In the data rows, 128 means zero.
The table:
(075, 190, 189, 063, 197, 110, 213, 034, 069, 135, 112, 143, 153, 114, 110,
 111, 126, 128, 128, 129, 141, 130, 101, 128)
(040, 163, 171, 046, 178, 096, 136, 105, 089, 117, 156, 157, 096, 111, 143,
 128, 129, 173, 135, 141, 139, 122, 156, 139)
(149, 021, 141, 229, 099, 139, 146, 139, 132, 131, 087, 136, 128, 128, 115,
 083, 141, 135, 116, 134, 127, 166, 128, 122)
(075, 071, 143, 194, 060, 136, 113, 186, 165, 089, 141, 118, 144, 133, 119,
 138, 139, 133, 122, 172, 134, 162, 110, 126)
(222, 136, 195, 000, 121, 056, 121, 191, 119, 153, 102, 130, 120, 134, 127,
 098, 122, 117, 142, 120, 125, 112, 134, 125)
(061, 180, 124, 064, 185, 182, 128, 121, 069, 091, 156, 162, 129, 149, 147,
 155, 148, 119, 116, 092, 127, 137, 120, 118)
(099, 078, 149, 169, 047, 130, 154, 209, 161, 126, 127, 093, 111, 137, 132,
 134, 150, 146, 119, 129, 131, 121, 115, 121)
(163, 038, 106, 190, 182, 166, 092, 094, 129, 093, 085, 140, 120, 122, 104,
 139, 153, 145, 134, 152, 137, 135, 123, 127)
(084, 107, 197, 134, 030, 055, 153, 206, 189, 197, 158, 091, 161, 097, 125,
 117, 124, 116, 111, 130, 149, 117, 112, 140)
(159, 195, 066, 121, 185, 195, 214, 120, 136, 147, 087, 096, 108, 112, 096,
 099, 109, 105, 132, 112, 114, 102, 131, 110)
(167, 024, 134, 192, 112, 145, 226, 071, 117, 207, 105, 123, 117, 124, 134,
 137, 119, 114, 136, 116, 112, 121, 118, 118)
(058, 132, 114, 171, 077, 147, 088, 172, 127, 048, 160, 131, 114, 149, 114,
 169, 126, 153, 128, 144, 144, 143, 153, 147)
(147, 185, 022, 112, 166, 192, 150, 148, 164, 140, 130, 113, 119, 133, 116,
 093, 122, 125, 122, 098, 125, 113, 123, 116)
(079, 108, 145, 173, 041, 079, 157, 212, 171, 108, 149, 120, 114, 138, 137,
 143, 129, 141, 131, 102, 099, 140, 108, 141)
(021, 159, 156, 088, 121, 091, 148, 137, 142, 129, 202, 124, 105, 120, 117,
 194, 150, 126, 118, 128, 147, 114, 152, 128)
(192, 208, 143, 193, 057, 029, 185, 075, 066, 000, 113, 132, 153, 146, 121,
 131, 128, 109, 142, 127, 140, 124, 151, 122)
(104, 183, 183, 058, 212, 109, 212, 028, 040, 155, 069, 131, 158, 142, 131,
 104, 128, 114, 145, 121, 115, 127, 129, 121)
(189, 208, 006, 125, 101, 121, 150, 134, 174, 173, 145, 125, 135, 107, 123,
 116, 119, 111, 137, 097, 124, 110, 115, 117)
(172, 186, 221, 151, 113, 255, 032, 000, 162, 106, 160, 091, 148, 132, 114,
 096, 112, 104, 141, 109, 129, 114, 138, 120)
(231, 137, 203, 000, 113, 082, 128, 199, 140, 143, 107, 119, 111, 131, 118,
 103, 115, 120, 135, 097, 123, 113, 133, 110)
(188, 033, 135, 171, 120, 138, 239, 058, 126, 212, 106, 127, 118, 130, 125,
 114, 112, 122, 129, 111, 126, 107, 118, 110)
(211, 141, 044, 061, 154, 105, 014, 106, 130, 199, 137, 131, 188, 128, 146,
 139, 127, 118, 136, 133, 135, 138, 158, 130)
(076, 186, 181, 058, 223, 097, 198, 033, 070, 141, 105, 147, 141, 141, 139,
 100, 134, 119, 137, 079, 125, 122, 124, 129)
(208, 042, 129, 150, 198, 161, 116, 030, 091, 081, 124, 127, 151, 114, 142,
 142, 120, 142, 136, 105, 122, 157, 142, 132)
(207, 210, 200, 105, 024, 225, 076, 000, 099, 238, 121, 169, 106, 091, 120,
 102, 124, 110, 145, 130, 128, 121, 136, 123)
(227, 090, 109, 053, 210, 054, 065, 087, 099, 113, 115, 142, 157, 134, 132,
 164, 132, 132, 147, 124, 146, 129, 148, 130)
(056, 175, 126, 066, 171, 130, 089, 153, 120, 101, 190, 142, 081, 148, 136,
 155, 130, 145, 116, 116, 130, 146, 120, 145)
(223, 225, 079, 093, 010, 048, 092, 049, 132, 255, 152, 159, 139, 140, 135,
 124, 118, 110, 135, 124, 133, 121, 120, 122)
(085, 134, 080, 137, 169, 198, 056, 154, 145, 085, 143, 155, 109, 149, 145,
 129, 133, 149, 106, 128, 115, 129, 127, 138)
(235, 128, 174, 000, 135, 044, 099, 157, 104, 182, 105, 128, 144, 150, 115,
 129, 110, 114, 143, 147, 112, 129, 159, 122)
(166, 067, 079, 153, 189, 156, 049, 113, 113, 073, 097, 141, 165, 135, 135,
 142, 145, 136, 137, 139, 129, 174, 118, 129)
(180, 206, 030, 149, 128, 124, 195, 134, 177, 142, 110, 101, 120, 114, 135,
 089, 112, 113, 120, 104, 116, 096, 131, 116)
(090, 135, 073, 138, 150, 196, 049, 158, 148, 057, 153, 157, 121, 151, 131,
 118, 146, 121, 130, 160, 132, 086, 142, 144)
(156, 027, 119, 221, 109, 188, 133, 113, 103, 146, 089, 130, 119, 129, 132,
 155, 134, 157, 126, 111, 127, 106, 122, 128)
(159, 025, 105, 166, 144, 192, 125, 122, 126, 072, 079, 130, 130, 130, 131,
 163, 120, 154, 137, 142, 135, 127, 141, 132)
(075, 194, 185, 053, 210, 110, 183, 049, 045, 163, 099, 152, 149, 120, 128,
 121, 119, 126, 118, 136, 124, 143, 129, 126)
(209, 073, 153, 094, 189, 102, 150, 069, 108, 015, 251, 125, 130, 118, 145,
 109, 117, 117, 140, 132, 138, 104, 141, 120)
(115, 167, 043, 136, 174, 204, 081, 166, 144, 096, 166, 143, 108, 122, 127,
 125, 121, 123, 122, 115, 129, 130, 118, 125)
(044, 134, 135, 133, 108, 151, 078, 182, 147, 063, 149, 111, 131, 137, 130,
 153, 149, 154, 131, 112, 126, 126, 163, 144)
(221, 117, 056, 094, 176, 106, 017, 090, 117, 169, 099, 135, 175, 147, 149,
 150, 134, 133, 142, 143, 140, 131, 120, 118)
(144, 045, 134, 205, 094, 131, 156, 184, 115, 168, 081, 095, 103, 126, 121,
 131, 143, 146, 117, 133, 128, 118, 147, 121)
(186, 115, 037, 104, 161, 173, 021, 118, 149, 126, 126, 149, 159, 124, 131,
 141, 134, 130, 134, 127, 132, 141, 139, 138)
(180, 036, 149, 184, 113, 146, 236, 048, 113, 219, 141, 116, 132, 121, 119,
 122, 120, 109, 133, 093, 111, 098, 110, 121)
(060, 119, 160, 162, 030, 077, 143, 210, 190, 154, 133, 076, 150, 120, 143,
 115, 129, 124, 140, 144, 131, 136, 132, 128)
(162, 126, 027, 117, 162, 175, 021, 122, 162, 140, 140, 144, 161, 127, 143,
 124, 143, 120, 131, 147, 134, 112, 139, 132)
(095, 106, 178, 160, 009, 023, 158, 175, 170, 180, 172, 089, 135, 135, 116,
 137, 135, 150, 112, 114, 150, 130, 117, 137)
(085, 086, 162, 177, 066, 148, 091, 212, 170, 087, 128, 110, 125, 154, 119,
 134, 143, 138, 121, 159, 131, 125, 103, 123)
(211, 234, 041, 131, 032, 062, 165, 108, 161, 144, 150, 119, 147, 127, 140,
 101, 103, 110, 146, 126, 122, 111, 124, 122)
(194, 028, 117, 174, 175, 151, 151, 069, 099, 089, 104, 137, 139, 124, 127,
 157, 130, 127, 121, 132, 115, 140, 139, 130)
(082, 148, 075, 126, 138, 182, 052, 173, 149, 056, 190, 140, 112, 160, 123,
 139, 128, 127, 140, 141, 125, 119, 145, 138)
(087, 180, 057, 103, 193, 202, 110, 150, 149, 105, 138, 155, 110, 123, 126,
 120, 129, 101, 118, 129, 139, 135, 112, 126)
(208, 228, 111, 185, 010, 019, 175, 070, 094, 056, 126, 135, 136, 130, 145,
 110, 114, 121, 151, 135, 136, 126, 144, 126)
(172, 018, 128, 214, 118, 191, 162, 109, 125, 125, 069, 136, 132, 131, 129,
 140, 117, 126, 123, 106, 129, 129, 116, 129)
(145, 183, 062, 128, 198, 182, 211, 123, 146, 156, 076, 116, 096, 108, 116,
 099, 121, 104, 129, 085, 106, 114, 131, 109)
(217, 124, 197, 003, 135, 052, 119, 194, 129, 081, 159, 119, 107, 132, 143,
 094, 126, 107, 140, 119, 126, 122, 139, 122)
(089, 186, 108, 070, 218, 181, 158, 113, 088, 102, 109, 132, 106, 150, 123,
 116, 139, 124, 109, 102, 125, 114, 147, 138)
(088, 114, 181, 159, 018, 076, 166, 194, 183, 208, 121, 075, 127, 109, 121,
 127, 138, 116, 110, 137, 137, 144, 122, 134)
(055, 175, 188, 078, 132, 056, 138, 137, 106, 071, 164, 137, 136, 108, 096,
 207, 147, 136, 130, 125, 128, 177, 095, 137)
(062, 144, 163, 130, 038, 029, 143, 198, 163, 155, 174, 096, 116, 091, 148,
 177, 119, 138, 129, 129, 127, 161, 145, 139)
(163, 195, 018, 124, 144, 171, 171, 132, 184, 157, 126, 109, 131, 110, 118,
 105, 121, 118, 125, 091, 107, 117, 121, 113)
(143, 188, 069, 121, 204, 198, 207, 112, 146, 156, 068, 105, 095, 113, 112,
 088, 107, 111, 130, 097, 122, 110, 120, 121)
(124, 096, 068, 175, 158, 172, 044, 166, 145, 061, 106, 159, 142, 156, 143,
 131, 133, 112, 120, 139, 129, 133, 151, 133)
(064, 179, 227, 026, 161, 064, 177, 036, 088, 166, 144, 135, 162, 100, 146,
 152, 141, 128, 128, 142, 105, 132, 130, 130)
(148, 045, 088, 182, 158, 171, 101, 115, 114, 088, 071, 142, 127, 137, 124,
 158, 137, 147, 122, 162, 147, 153, 115, 136)
(096, 217, 124, 086, 221, 186, 155, 119, 076, 117, 128, 129, 132, 119, 099,
 128, 111, 118, 128, 095, 123, 116, 082, 136)
(172, 147, 220, 075, 074, 255, 128, 166, 226, 066, 068, 139, 134, 110, 120,
 085, 103, 094, 130, 089, 111, 086, 112, 104)
(073, 123, 176, 124, 048, 040, 147, 222, 143, 126, 171, 104, 135, 122, 155,
 129, 120, 145, 130, 135, 137, 126, 093, 147)
(189, 043, 133, 150, 154, 181, 215, 028, 086, 157, 183, 154, 122, 124, 132,
 134, 108, 118, 130, 120, 113, 089, 119, 109)
(186, 037, 139, 177, 128, 173, 223, 022, 104, 194, 178, 131, 124, 121, 128,
 121, 111, 101, 128, 114, 107, 106, 132, 117)
(115, 186, 080, 088, 221, 181, 184, 122, 109, 160, 091, 133, 077, 131, 130,
 100, 117, 118, 118, 118, 127, 119, 108, 121)
(213, 244, 069, 115, 000, 061, 116, 037, 136, 220, 162, 153, 156, 137, 147,
 084, 122, 119, 136, 121, 109, 144, 147, 113)
(045, 135, 133, 144, 084, 081, 117, 190, 166, 094, 144, 112, 113, 146, 115,
 176, 139, 152, 119, 121, 147, 167, 129, 129)
(027, 196, 169, 083, 175, 114, 140, 104, 117, 103, 141, 111, 130, 111, 122,
 115, 135, 127, 108, 151, 151, 180, 154, 135)
(134, 040, 140, 210, 059, 127, 168, 182, 138, 176, 100, 112, 101, 126, 111,
 129, 134, 123, 122, 123, 153, 127, 137, 123)
(164, 164, 189, 185, 187, 000, 097, 012, 255, 144, 097, 140, 130, 124, 126,
 098, 110, 110, 143, 101, 123, 110, 133, 110)
(053, 144, 159, 145, 080, 092, 098, 210, 156, 088, 168, 096, 131, 140, 139,
 150, 124, 153, 112, 157, 134, 139, 114, 127)
(121, 082, 089, 194, 165, 197, 041, 145, 136, 070, 101, 152, 109, 148, 161,
 115, 143, 121, 139, 132, 130, 131, 121, 133)
(047, 121, 116, 127, 118, 130, 063, 178, 144, 085, 162, 139, 098, 138, 144,
 158, 142, 135, 146, 156, 140, 135, 118, 156)
(071, 169, 199, 069, 221, 098, 191, 063, 056, 137, 091, 146, 120, 147, 131,
 118, 126, 121, 126, 117, 133, 129, 124, 125)
(146, 033, 106, 206, 077, 159, 172, 136, 145, 108, 079, 132, 117, 131, 136,
 131, 123, 133, 115, 130, 140, 167, 135, 134)
(092, 099, 169, 166, 000, 066, 145, 216, 182, 195, 114, 097, 146, 122, 119,
 130, 115, 132, 142, 114, 138, 125, 134, 132)
(056, 143, 160, 124, 100, 140, 114, 172, 133, 057, 156, 116, 092, 121, 128,
 181, 131, 171, 119, 172, 113, 154, 109, 137)
(234, 113, 138, 000, 171, 022, 081, 110, 087, 189, 106, 125, 149, 139, 135,
 137, 121, 123, 145, 131, 136, 129, 168, 147)
(166, 031, 100, 198, 166, 160, 095, 100, 099, 102, 090, 154, 144, 133, 140,
 126, 135, 135, 107, 144, 146, 128, 163, 131)
(135, 038, 117, 207, 131, 173, 137, 180, 115, 141, 095, 116, 127, 123, 106,
 096, 122, 137, 126, 107, 131, 156, 137, 135)
(088, 092, 163, 171, 051, 093, 139, 221, 157, 121, 130, 106, 118, 120, 133,
 112, 156, 151, 126, 155, 104, 116, 138, 121)
(159, 166, 188, 226, 155, 060, 069, 218, 043, 167, 137, 147, 138, 111, 107,
 082, 103, 098, 132, 093, 115, 096, 120, 106)
(151, 116, 041, 139, 155, 180, 037, 144, 142, 075, 111, 142, 134, 136, 134,
 110, 149, 120, 140, 179, 153, 142, 143, 127)
(067, 184, 116, 084, 207, 156, 138, 119, 100, 067, 125, 143, 096, 108, 131,
 147, 125, 162, 129, 145, 137, 135, 133, 119)
(046, 125, 150, 107, 115, 120, 106, 180, 090, 086, 197, 157, 108, 147, 167,
 141, 138, 135, 107, 164, 145, 116, 120, 139)
(125, 084, 098, 170, 074, 146, 117, 205, 142, 050, 145, 130, 118, 133, 140,
 126, 141, 143, 125, 142, 095, 116, 167, 146)
(064, 204, 188, 047, 184, 091, 172, 065, 083, 110, 155, 128, 130, 115, 129,
 134, 142, 152, 113, 125, 126, 135, 121, 128)
(172, 191, 216, 243, 155, 134, 025, 111, 044, 202, 065, 098, 109, 117, 147,
 100, 104, 112, 136, 114, 119, 100, 118, 109)
(241, 127, 153, 000, 144, 045, 100, 126, 111, 226, 075, 124, 135, 138, 120,
 129, 124, 117, 152, 130, 126, 129, 147, 131)
(028, 163, 194, 093, 083, 088, 147, 141, 138, 098, 194, 117, 127, 115, 101,
 149, 123, 151, 142, 210, 119, 136, 123, 134)
(131, 060, 150, 182, 043, 089, 158, 211, 169, 198, 095, 127, 142, 138, 110,
 095, 142, 112, 108, 145, 118, 102, 111, 137)
(030, 143, 171, 101, 129, 136, 102, 165, 119, 077, 185, 106, 138, 121, 135,
 167, 136, 144, 122, 148, 141, 149, 121, 134)
(140, 141, 045, 110, 160, 208, 025, 162, 142, 116, 148, 162, 145, 134, 137,
 137, 130, 128, 136, 103, 131, 099, 132, 124)
(090, 189, 117, 089, 220, 197, 181, 102, 092, 153, 079, 139, 079, 134, 121,
 114, 110, 127, 116, 133, 120, 129, 102, 129)
(161, 045, 116, 222, 094, 152, 182, 125, 135, 152, 067, 115, 149, 123, 102,
 114, 142, 143, 120, 121, 119, 140, 091, 128)
(066, 167, 108, 136, 170, 165, 073, 164, 136, 075, 158, 131, 099, 134, 108,
 149, 124, 146, 104, 166, 138, 123, 124, 141)
(035, 171, 189, 064, 134, 086, 148, 115, 129, 088, 142, 116, 159, 104, 122,
 177, 142, 133, 128, 189, 119, 166, 094, 141)
(197, 044, 135, 167, 143, 177, 219, 022, 102, 185, 164, 138, 133, 109, 121,
 119, 119, 109, 118, 100, 113, 109, 120, 120)
(157, 162, 019, 106, 147, 186, 038, 151, 161, 191, 152, 148, 134, 117, 136,
 128, 125, 121, 136, 122, 125, 109, 119, 125)
(078, 094, 141, 167, 022, 068, 142, 198, 179, 169, 164, 107, 127, 142, 123,
 113, 143, 131, 116, 157, 133, 126, 123, 141)
(122, 041, 098, 224, 109, 165, 108, 142, 150, 135, 103, 133, 092, 136, 125,
 129, 136, 153, 122, 119, 149, 148, 125, 131)
(083, 110, 108, 181, 102, 137, 054, 188, 147, 079, 149, 126, 149, 158, 118,
 163, 122, 139, 110, 112, 130, 180, 116, 149)
(075, 188, 205, 054, 200, 084, 197, 056, 058, 117, 100, 141, 165, 114, 138,
 108, 134, 117, 131, 150, 121, 121, 139, 122)
The rows fall into hidden groups. There are 6 groups. Groups can overlap: rows of different groups may look alike.
Rows drawn again from the table, each followed by its group:
(125, 084, 098, 170, 074, 146, 117, 205, 142, 050, 145, 130, 118, 133, 140,
 126, 141, 143, 125, 142, 095, 116, 167, 146) u
(124, 096, 068, 175, 158, 172, 044, 166, 145, 061, 106, 159, 142, 156, 143,
 131, 133, 112, 120, 139, 129, 133, 151, 133) v
(143, 188, 069, 121, 204, 198, 207, 112, 146, 156, 068, 105, 095, 113, 112,
 088, 107, 111, 130, 097, 122, 110, 120, 121) s
(172, 147, 220, 075, 074, 255, 128, 166, 226, 066, 068, 139, 134, 110, 120,
 085, 103, 094, 130, 089, 111, 086, 112, 104) e
(047, 121, 116, 127, 118, 130, 063, 178, 144, 085, 162, 139, 098, 138, 144,
 158, 142, 135, 146, 156, 140, 135, 118, 156) x
(095, 106, 178, 160, 009, 023, 158, 175, 170, 180, 172, 089, 135, 135, 116,
 137, 135, 150, 112, 114, 150, 130, 117, 137) u
(115, 167, 043, 136, 174, 204, 081, 166, 144, 096, 166, 143, 108, 122, 127,
 125, 121, 123, 122, 115, 129, 130, 118, 125) e
(028, 163, 194, 093, 083, 088, 147, 141, 138, 098, 194, 117, 127, 115, 101,
 149, 123, 151, 142, 210, 119, 136, 123, 134) x
(087, 180, 057, 103, 193, 202, 110, 150, 149, 105, 138, 155, 110, 123, 126,
 120, 129, 101, 118, 129, 139, 135, 112, 126) e
(040, 163, 171, 046, 178, 096, 136, 105, 089, 117, 156, 157, 096, 111, 143,
 128, 129, 173, 135, 141, 139, 122, 156, 139) e
(064, 179, 227, 026, 161, 064, 177, 036, 088, 166, 144, 135, 162, 100, 146,
 152, 141, 128, 128, 142, 105, 132, 130, 130) s
(213, 244, 069, 115, 000, 061, 116, 037, 136, 220, 162, 153, 156, 137, 147,
 084, 122, 119, 136, 121, 109, 144, 147, 113) s
(145, 183, 062, 128, 198, 182, 211, 123, 146, 156, 076, 116, 096, 108, 116,
 099, 121, 104, 129, 085, 106, 114, 131, 109) s
(045, 135, 133, 144, 084, 081, 117, 190, 166, 094, 144, 112, 113, 146, 115,
 176, 139, 152, 119, 121, 147, 167, 129, 129) v
(075, 190, 189, 063, 197, 110, 213, 034, 069, 135, 112, 143, 153, 114, 110,
 111, 126, 128, 128, 129, 141, 130, 101, 128) s
(186, 037, 139, 177, 128, 173, 223, 022, 104, 194, 178, 131, 124, 121, 128,
 121, 111, 101, 128, 114, 107, 106, 132, 117) y
(082, 148, 075, 126, 138, 182, 052, 173, 149, 056, 190, 140, 112, 160, 123,
 139, 128, 127, 140, 141, 125, 119, 145, 138) x
(088, 114, 181, 159, 018, 076, 166, 194, 183, 208, 121, 075, 127, 109, 121,
 127, 138, 116, 110, 137, 137, 144, 122, 134) y
(121, 082, 089, 194, 165, 197, 041, 145, 136, 070, 101, 152, 109, 148, 161,
 115, 143, 121, 139, 132, 130, 131, 121, 133) v
(186, 115, 037, 104, 161, 173, 021, 118, 149, 126, 126, 149, 159, 124, 131,
 141, 134, 130, 134, 127, 132, 141, 139, 138) x
(053, 144, 159, 145, 080, 092, 098, 210, 156, 088, 168, 096, 131, 140, 139,
 150, 124, 153, 112, 157, 134, 139, 114, 127) v
(104, 183, 183, 058, 212, 109, 212, 028, 040, 155, 069, 131, 158, 142, 131,
 104, 128, 114, 145, 121, 115, 127, 129, 121) s
(135, 038, 117, 207, 131, 173, 137, 180, 115, 141, 095, 116, 127, 123, 106,
 096, 122, 137, 126, 107, 131, 156, 137, 135) u
(241, 127, 153, 000, 144, 045, 100, 126, 111, 226, 075, 124, 135, 138, 120,
 129, 124, 117, 152, 130, 126, 129, 147, 131) e
(056, 175, 126, 066, 171, 130, 089, 153, 120, 101, 190, 142, 081, 148, 136,
 155, 130, 145, 116, 116, 130, 146, 120, 145) e
(066, 167, 108, 136, 170, 165, 073, 164, 136, 075, 158, 131, 099, 134, 108,
 149, 124, 146, 104, 166, 138, 123, 124, 141) x
(167, 024, 134, 192, 112, 145, 226, 071, 117, 207, 105, 123, 117, 124, 134,
 137, 119, 114, 136, 116, 112, 121, 118, 118) y
(163, 038, 106, 190, 182, 166, 092, 094, 129, 093, 085, 140, 120, 122, 104,
 139, 153, 145, 134, 152, 137, 135, 123, 127) u
(079, 108, 145, 173, 041, 079, 157, 212, 171, 108, 149, 120, 114, 138, 137,
 143, 129, 141, 131, 102, 099, 140, 108, 141) u
(044, 134, 135, 133, 108, 151, 078, 182, 147, 063, 149, 111, 131, 137, 130,
 153, 149, 154, 131, 112, 126, 126, 163, 144) v
(149, 021, 141, 229, 099, 139, 146, 139, 132, 131, 087, 136, 128, 128, 115,
 083, 141, 135, 116, 134, 127, 166, 128, 122) y
(144, 045, 134, 205, 094, 131, 156, 184, 115, 168, 081, 095, 103, 126, 121,
 131, 143, 146, 117, 133, 128, 118, 147, 121) y
(075, 188, 205, 054, 200, 084, 197, 056, 058, 117, 100, 141, 165, 114, 138,
 108, 134, 117, 131, 150, 121, 121, 139, 122) s
(061, 180, 124, 064, 185, 182, 128, 121, 069, 091, 156, 162, 129, 149, 147,
 155, 148, 119, 116, 092, 127, 137, 120, 118) e
(062, 144, 163, 130, 038, 029, 143, 198, 163, 155, 174, 096, 116, 091, 148,
 177, 119, 138, 129, 129, 127, 161, 145, 139) u
(090, 135, 073, 138, 150, 196, 049, 158, 148, 057, 153, 157, 121, 151, 131,
 118, 146, 121, 130, 160, 132, 086, 142, 144) x
(147, 185, 022, 112, 166, 192, 150, 148, 164, 140, 130, 113, 119, 133, 116,
 093, 122, 125, 122, 098, 125, 113, 123, 116) e
(064, 204, 188, 047, 184, 091, 172, 065, 083, 110, 155, 128, 130, 115, 129,
 134, 142, 152, 113, 125, 126, 135, 121, 128) e
(055, 175, 188, 078, 132, 056, 138, 137, 106, 071, 164, 137, 136, 108, 096,
 207, 147, 136, 130, 125, 128, 177, 095, 137) x
(096, 217, 124, 086, 221, 186, 155, 119, 076, 117, 128, 129, 132, 119, 099,
 128, 111, 118, 128, 095, 123, 116, 082, 136) e
(188, 033, 135, 171, 120, 138, 239, 058, 126, 212, 106, 127, 118, 130, 125,
 114, 112, 122, 129, 111, 126, 107, 118, 110) y
(085, 086, 162, 177, 066, 148, 091, 212, 170, 087, 128, 110, 125, 154, 119,
 134, 143, 138, 121, 159, 131, 125, 103, 123) u
(134, 040, 140, 210, 059, 127, 168, 182, 138, 176, 100, 112, 101, 126, 111,
 129, 134, 123, 122, 123, 153, 127, 137, 123) y
(046, 125, 150, 107, 115, 120, 106, 180, 090, 086, 197, 157, 108, 147, 167,
 141, 138, 135, 107, 164, 145, 116, 120, 139) x
(235, 128, 174, 000, 135, 044, 099, 157, 104, 182, 105, 128, 144, 150, 115,
 129, 110, 114, 143, 147, 112, 129, 159, 122) e
(075, 071, 143, 194, 060, 136, 113, 186, 165, 089, 141, 118, 144, 133, 119,
 138, 139, 133, 122, 172, 134, 162, 110, 126) u
(156, 027, 119, 221, 109, 188, 133, 113, 103, 146, 089, 130, 119, 129, 132,
 155, 134, 157, 126, 111, 127, 106, 122, 128) y
(035, 171, 189, 064, 134, 086, 148, 115, 129, 088, 142, 116, 159, 104, 122,
 177, 142, 133, 128, 189, 119, 166, 094, 141) x
(056, 143, 160, 124, 100, 140, 114, 172, 133, 057, 156, 116, 092, 121, 128,
 181, 131, 171, 119, 172, 113, 154, 109, 137) v
(084, 107, 197, 134, 030, 055, 153, 206, 189, 197, 158, 091, 161, 097, 125,
 117, 124, 116, 111, 130, 149, 117, 112, 140) y
(172, 186, 221, 151, 113, 255, 032, 000, 162, 106, 160, 091, 148, 132, 114,
 096, 112, 104, 141, 109, 129, 114, 138, 120) s
(172, 191, 216, 243, 155, 134, 025, 111, 044, 202, 065, 098, 109, 117, 147,
 100, 104, 112, 136, 114, 119, 100, 118, 109) s
(088, 092, 163, 171, 051, 093, 139, 221, 157, 121, 130, 106, 118, 120, 133,
 112, 156, 151, 126, 155, 104, 116, 138, 121) u
(222, 136, 195, 000, 121, 056, 121, 191, 119, 153, 102, 130, 120, 134, 127,
 098, 122, 117, 142, 120, 125, 112, 134, 125) e
(227, 090, 109, 053, 210, 054, 065, 087, 099, 113, 115, 142, 157, 134, 132,
 164, 132, 132, 147, 124, 146, 129, 148, 130) x
(073, 123, 176, 124, 048, 040, 147, 222, 143, 126, 171, 104, 135, 122, 155,
 129, 120, 145, 130, 135, 137, 126, 093, 147) u
(208, 042, 129, 150, 198, 161, 116, 030, 091, 081, 124, 127, 151, 114, 142,
 142, 120, 142, 136, 105, 122, 157, 142, 132) v
(234, 113, 138, 000, 171, 022, 081, 110, 087, 189, 106, 125, 149, 139, 135,
 137, 121, 123, 145, 131, 136, 129, 168, 147) x
(131, 060, 150, 182, 043, 089, 158, 211, 169, 198, 095, 127, 142, 138, 110,
 095, 142, 112, 108, 145, 118, 102, 111, 137) y
(217, 124, 197, 003, 135, 052, 119, 194, 129, 081, 159, 119, 107, 132, 143,
 094, 126, 107, 140, 119, 126, 122, 139, 122) e
(067, 184, 116, 084, 207, 156, 138, 119, 100, 067, 125, 143, 096, 108, 131,
 147, 125, 162, 129, 145, 137, 135, 133, 119) e
(189, 208, 006, 125, 101, 121, 150, 134, 174, 173, 145, 125, 135, 107, 123,
 116, 119, 111, 137, 097, 124, 110, 115, 117) e
(027, 196, 169, 083, 175, 114, 140, 104, 117, 103, 141, 111, 130, 111, 122,
 115, 135, 127, 108, 151, 151, 180, 154, 135) e
(085, 134, 080, 137, 169, 198, 056, 154, 145, 085, 143, 155, 109, 149, 145,
 129, 133, 149, 106, 128, 115, 129, 127, 138) x
(207, 210, 200, 105, 024, 225, 076, 000, 099, 238, 121, 169, 106, 091, 120,
 102, 124, 110, 145, 130, 128, 121, 136, 123) s
(071, 169, 199, 069, 221, 098, 191, 063, 056, 137, 091, 146, 120, 147, 131,
 118, 126, 121, 126, 117, 133, 129, 124, 125) s
(231, 137, 203, 000, 113, 082, 128, 199, 140, 143, 107, 119, 111, 131, 118,
 103, 115, 120, 135, 097, 123, 113, 133, 110) e
(189, 043, 133, 150, 154, 181, 215, 028, 086, 157, 183, 154, 122, 124, 132,
 134, 108, 118, 130, 120, 113, 089, 119, 109) u
(194, 028, 117, 174, 175, 151, 151, 069, 099, 089, 104, 137, 139, 124, 127,
 157, 130, 127, 121, 132, 115, 140, 139, 130) u
(092, 099, 169, 166, 000, 066, 145, 216, 182, 195, 114, 097, 146, 122, 119,
 130, 115, 132, 142, 114, 138, 125, 134, 132) y
(115, 186, 080, 088, 221, 181, 184, 122, 109, 160, 091, 133, 077, 131, 130,
 100, 117, 118, 118, 118, 127, 119, 108, 121) e
(166, 031, 100, 198, 166, 160, 095, 100, 099, 102, 090, 154, 144, 133, 140,
 126, 135, 135, 107, 144, 146, 128, 163, 131) u
(223, 225, 079, 093, 010, 048, 092, 049, 132, 255, 152, 159, 139, 140, 135,
 124, 118, 110, 135, 124, 133, 121, 120, 122) e
